In the rows, zero is written as 128.
A: 3 groups of rows, each row roughly a mix of its group's hidden directions:
A (154 x 13):
[[159 136 145 135 135 138 178 100 178 116 121 148  94]
 [134  83 106 106 108  90 145 142 126 124 107  86  89]
 [ 81 155 139 137 107 159 121 105  80 145 117 149 157]
 [142 124 124 160 140 165  99  63 132 122 137  95 124]
 [181 163 130 144 123 105 159 154 149 119 121 115  85]
 [141 129 136 178 103 108 132  96  77 111 164 119 134]
 [100 166 180 161 114 140 116 124 133 161 160 148 121]
 [130 100 135  92 133 140 161 102 124 124 119  85  72]
 [127  61 104 102 147 154 138 146 122 127 109 144 164]
 [113 104  88 142 104 164  83 142  84 109 134 133 122]
 [126 101 111 124  79 110 153 181  90 130 119 146 135]
 [133 167  93 142 109 124  77  86 101 100 128 129 130]
 [ 82 129 133 108 110 132 164  83  98 156 151 143 152]
 [133  78 157 106 149 115 135 150 158 140 108  79 109]
 [ 95 109 154 111 136 152  91  99 110 156 113  92 163]
 [162  95 107 111 141  80 124 151 131 116 157  81 129]
 [103  71 115 139 100 137 142 164 128 169 147 142 148]
 [109 156 135 131 143 149  84 118 126 169 169 154 163]
 [142 172 126 135 132 101 135  73 139 138 172 140 157]
 [ 94  79 130 100 141 139  93 115 136 149 135  84 152]
 [128 135 142 164 151 185 141 106 157  96 134 159 112]
 [162 112 176 144 150 130 142 144 143  83 116  98  99]
 [150  88  86 172 130 123  97 153 122 107 162 123 117]
 [120 118 168 123 132 190 125 151 112 114 110 167 154]
 [149 103 104 147 112 153  93 157  96 122  84 103 106]
 [149 143 107 136 107  81 109 161 100  77 109 136 124]
 [147 151 123 132 163 146 135  93 121 138 164 165 178]
 [ 68 125 108 109 115 147 103 144 102 158 111 163 144]
 [130 192 129 128 144 116 148  84 125 123 163 127 161]
 [112 129 153 139 130 184  75  88 133 131 110 133 144]
 [155  83 160 135 140 159 172 159 156 122 134 146 116]
 [120 100 169 144  98 124 122 164 126  82 151  95 108]
 [113 121 106 126 106 170 115 138  94 119 108 190 147]
 [168  85 111 166 147 108 135 159 154 128 104 135  99]
 [ 97 100 112 134 126 178 126  88 131 101 110 124  85]
 [145 132 135 119 164 172 158  76 131 146 138 118 164]
 [155  91 124 135 119 126 111 200  95 133 123 144 133]
 [175  89 128 143 125  90 136 156 126 130 101  82 121]
 [176 145 127 109 138  86 173 147 144 110 147  98 114]
 [ 79 135 134 111 106  95 157 167 110  99  93 127 123]
 [155 124 104 157  98 158 163 117 105 156 131 146 175]
 [ 77  90 137 149 115 159 122 162 111 104 104 157 133]
 [159  91 116 121 134 152 154 128 157 167 171 157 111]
 [122 171 147 129 123  93 122 134 103  79  88  97 129]
 [133  94  99 101 122 123 159 144 119 104  88 153  81]
 [131 117 180 105 109 163 167 135 132 145 164  99 141]
 [ 81 177 156 143 114 169 117 129 117 151 124 155 142]
 [118 143 112 133 102 100  52 138 113 108 121 124 150]
 [ 80 137 144 101 174 137 139  74 136 119 130 123 143]
 [130 104  99 105  98 117 141 118 183 137 165 162 144]
 [135  78 130 149 153 145 171  90 100 125 133 161 130]
 [153 138 110 108 127 122 170  78 115 146 117  80 107]
 [108 112 172 130 129 133 141 194 165 127 120 147 113]
 [187 125 102 148 165 140 125  81 125 124 130 145 151]
 [149  56 107  86 137 118 151 131 132 138 109 136 120]
 [132 109 148 119 160 149 129 123 199 155 154 115 114]
 [132 133 190 139 113 151 114 141 101 109 130  82 156]
 [ 93 147 142 151  72  98 137 121  84 110 144 129 119]
 [ 87  97 140 143 126 156 125  83 156 141 175 139 135]
 [ 75 182 134 125 104 125 101 112 116 117 153 106 107]
 [101 160 114 113 135 156 140  99 115 116 132 174 180]
 [154 178 150 150 135 166 156 103 166 109 117 125 116]
 [142 149 133 149 125 134 109 156 137 147 148 179 185]
 [132  85 143 145 137 135 154 192 145 131 122 161 149]
 [115  99 130 114 137 158 131 182 149 100 151 173 114]
 [128 140 176 143 130 105 102 147 109  91 135  77 108]
 [145  93 102 123 104 109 170 116  98 106 105  91 101]
 [147 102 124 128 160  94 143 178 143 146  81 146 131]
 [148 112 103 123 122  95 142  68  82 149 127 110 130]
 [116 138 145 128 166 161  96 129 163 160 168 133 161]
 [138 153  90 138 127  86 103  81 137 110 128  91 106]
 [114 108  90 136 101  93 114 122 100 158 165  99  98]
 [151  94 102 141 137  72 144 162 122 151 104 109 106]
 [146 130 140 139 147 101 123 129 182 119 190 152 127]
 [154  74 109 102 140 132 178 132  90 125 113 132 122]
 [119 167 147  91 111 163 122 119 121 138 112 107 185]
 [ 84 104 130 147 107 118  90 149  83 112 103  97 127]
 [137  70 157 132 112 180 147 131 151 102 124 111 127]
 [191 106 158 145 130 149 141 123 166 123 138 100 149]
 [ 97 189 154  97 117 116 124 163 147 125 152 119 145]
 [104 105 130 132  92 118  88 168 112  76 107 133 126]
 [127 134  71 141 134 120 147  84 120 181 148 134 121]
 [168  82 111 129 133 101 123 156 142 135 104 114  78]
 [137 110  80 194 133  96 126 152 115 128 128 126 143]
 [ 88  95 123  99 115 132 111 143 136 134  70 115 162]
 [129  99 172 142 128  89 164 160 114 164 132 150 148]
 [142 105 129 118 127  67 143 135  75 153 122 108 108]
 [122 141 104 138 115 147  61 107 146 102 141 163 149]
 [158 136 157 133 135  96 194 165 143 139 115 124 123]
 [128 169 133 106 128 190 119 137 169  99 126 133 145]
 [101 142 100 137 138 169 103  82 144 145 149 169 143]
 [146 185 142 149 131 131  84 127  97 124 137 146 168]
 [ 82 133 124 127 125 145 106 108 136 134 141 197 156]
 [ 95 166 114 110 137 136 113  78 158 161 150 128 156]
 [110 168 123 128 135 171 152 121 158 125 121 188 133]
 [139 143 113 132 122 113 124 200 158 106 128 111  92]
 [187 113 106 100 152  97 128 152 119 127  88 110 122]
 [113 190 154 101 122 116 119 132 132 102 174 146 116]
 [126 169 116 142 137 122 131 128 116 124 184 176 166]
 [113 100  84 136 119 167 176 107  91 145 137 124 124]
 [144 158  91 152 127  73 138 119 103 120 150 106  95]
 [119 194 136 153 111 115 112 154 169 120 156 128 127]
 [136 113 128 139 114  62 108 148 108 173 119 109 151]
 [126 150 121 190 144 152 139 107 122  94 158 154 104]
 [153  85 113  97 160  97 124 136 130 182 149 133 129]
 [137 172 118 102 154 134 151 126  95 144 151 126 184]
 [176 127 102 173 124  94 132 155  93 133 113 109 108]
 [128 200 113 110 133 134 134  97 156 113 137 104 152]
 [107 133 101  83 137 142 152 113 159 169 126 172 143]
 [118 139  88 104 100 115 122  78  99 118 160 118  94]
 [ 97 139 101 103 110  94 147 156 117 145 146 184 122]
 [101 169 106 119 108  97  90 140 113 106  96 148 160]
 [160 143 138 134 167 127  82 162 118 155 149  98 158]
 [ 89 155 141 136 149 146 129  71 116 103 162 141 104]
 [114 175 155 175 130 152 112 146 174 117 136 140 141]
 [ 79 146  97 132 142 158 128  72 103 134 112 138 117]
 [158  95 115 116 110 112 108 166  86 138 100 106  94]
 [135  75 107 100 156 127  99 115 101 169 114 118 153]
 [110 161 129  88 137 176  90 140 157 107 125 124 158]
 [109 156  92 100 136 113 182 108 123 137 124 158  92]
 [132 117 103 101 166  76  83 146 123 142 125 114 155]
 [124 153 116 156 125 170  70 148 157 105 142 147 141]
 [159 113  73 159 133 101 156 123 121 143  83 138 134]
 [117  84 142 137 130 141  85 190 125 127 118 149 111]
 [159 156 124 145 143 148 159  90 144 166 170 141 148]
 [136 164 153 113 133 150 114  90 139 161 179 107 150]
 [155 151  77 118 128 138 162  82 140 129 129 167 116]
 [141  65 128 110 109 138 173 149 130 127  93 107 115]
 [119 116  97 128 140 121 142 136 121 168 193 167 139]
 [144 108  97  95 145 117 185  97 119 134 121 120 169]
 [113  96 118 124 107  77 112 106  73 139 146 144 144]
 [ 71 121 106 116 121 153 115 137 114 167 134 176 140]
 [122 131 157 142 117 152 175  85 166 131 126 153  94]
 [ 80 119 141  94 133 121  96 109 117 166 139 151 169]
 [155 135 156 161 145 118 103 112 116 141 168  73 115]
 [123 194 122 143 152 101 121 152 119 120 119  87 154]
 [170 114 116 101 151 101 119 117  64 132 151 138 119]
 [127 155 155 127 133 166 127 145 156 106 100  66 124]
 [151 113 100 118 133 115 157 181 133 113  92  98  93]
 [173 129 110 145 128  66 125 136  96 148 118 101 108]
 [126 114  67  96 143  96 126 120 139 151 101 150  97]
 [144 101 109  94 176 155 122 134 182 132 128 109 143]
 [ 89  98 136 133 101 120 140  79  88 142 160 112 141]
 [ 85  99 160  95 132 114 130 167 112 144 101  93 118]
 [138  99 111 129 134 165 187 104 142 155 117 132  91]
 [115 177 135 114 115  95 148 106 168 134 176 138 136]
 [111 127  87  99 100 106 144 148  94  85  99 109 134]
 [ 88 133 156 119  94  87  76 135 113 114 106 136 135]
 [130 106  94 127  91 103 157 138  91 103  92 124  93]
 [116 133 102  69 135 112 141 120  90 137  99 144 169]
 [152 162 117  87 129 113  96  77 129 145 143 118 161]
 [106 160 151 173 113  92 102  92 107 148 149 121 114]
 [148 118 121 102 184 165 127 116 167 160 126 142 152]
 [137  63 131 163 123 151 125 105 101 139  98 137 104]]

which group is each row in? (one row of each group first):
[118 162 140 170 144 150 109 122  80 157 156 146 152] : T
[111 171 121 141 116  78 158 107 148 127 175 129 114] : X
[ 58 118 114 121 105 154 124 109 126 134 132 173 141] : U

[103  74  94 136 127 160 139 121 164 114  89 121 119] : X
[150 132 132 129 112 120 147  96 178 104 176  95 107] : T
[100  94 127 106 119 157 130  67 166 126 123 137 105] : X
[143 179 168 112 136 133 104 111 107 152 156  96 154] : T
[145 163 114 127  94  68 115 141 134  82 128 115 128] : T
[103 147  71  88 105 124 142  99 127 125 106 163 127] : T
[171 137 134 121 151  99 141  84 170 155 122 129 162] : X
[102 189 120 140  96 161 115 135 154 100 155 128 127] : X
[ 81 148 135 138 101 139 135  85 107 113 143 172 156] : U
[193 140 125 150 129 127 127 146 102  97 139 166 102] : T
[ 73 105 131 132 129 172 115  99 101 129 107 121 165] : X
